Z: [-5.569 0.194 0.173 4.345 -0.410 0.194 0.282 -2.742 0.961 1.454 4.357 4.345 0.173 3.651 0.369 0.033 -6.282 -0.876 5.878 -1.655 0.173 -1.146 1.864 -1.070 -0.791]
Q: [7.359 -1.010 -3.143 -2.606 2.558 -0.292 0.136 -2.234 1.010 -1.727 -0.322 -1.690 -3.142 6.269 1.139 -0.043 8.224 1.529 -1.654 -0.588 -1.895 -2.574 4.963 0.047 -0.847]
U: [0.030 2.623 -3.272 2.356 -4.768 0.597 -1.281 4.259 0.662 -6.128 -3.336 0.874 3.194 1.202 1.151 -0.102 1.900 1.314 0.984 1.203 -4.149 1.723 0.151 -0.101 0.006]
G: [-4.976 -3.106 0.372 -4.308 -1.137 5.950 -0.424 -2.050 -0.317 1.345 -0.049 -7.000 -1.035 2.243 -0.394 -1.329 3.945 0.474 6.630 0.461 0.179 -1.936 -0.275 -0.308 -0.236]
W: [-4.976 -3.106 0.372 -4.308 -1.137 5.950 -0.424 -2.050 -0.317 1.345 -0.049 -7.000 -1.035 2.243 -0.394 -1.329 -5.925 -0.720 4.086 -1.433 0.491 -0.113 0.408 0.857 -1.457]
P: [-4.976 -3.106 0.372 -4.308 -1.137 5.950 -0.424 -2.050 0.372 -4.432 -1.457 4.612 -1.035 2.243 -0.394 -1.329 -5.925 -0.720 4.086 -1.433 0.491 -0.113 0.408 0.857 -1.457]
has: [-1.146 1.864] -> yes
[7.359 -1.010 -3.143 -2.606 2.558 -0.292 0.136 -2.234 1.010 -1.727 -0.322 -1.690 -3.142 6.269 1.139 -0.043 8.224 1.529 -1.654 -0.588 -1.895 -2.574 4.963 0.047 -0.847] -> Q
[-4.976 -3.106 0.372 -4.308 -1.137 5.950 -0.424 -2.050 -0.317 1.345 -0.049 -7.000 -1.035 2.243 -0.394 -1.329 3.945 0.474 6.630 0.461 0.179 -1.936 -0.275 -0.308 -0.236] -> G
[-4.976 -3.106 0.372 -4.308 -1.137 5.950 -0.424 -2.050 0.372 -4.432 -1.457 4.612 -1.035 2.243 -0.394 -1.329 -5.925 -0.720 4.086 -1.433 0.491 -0.113 0.408 0.857 -1.457] -> P
[0.030 2.623 -3.272 2.356 -4.768 0.597 -1.281 4.259 0.662 -6.128 -3.336 0.874 3.194 1.202 1.151 -0.102 1.900 1.314 0.984 1.203 -4.149 1.723 0.151 -0.101 0.006] -> U
has: [-1.433 0.491] -> yes

Y: [-3.262 -3.486 -4.341 0.514]
F: [-6.814 0.880 -3.183 2.065]
D: [-3.336 -1.885 0.226 3.754]
S: [0.492 0.492 0.492 -4.587]
M: [-3.262 -4.341 -4.341 -3.268]
has: [0.492 0.492] -> yes
dup S:  -> [0.492]
dup M:  -> [-4.341]

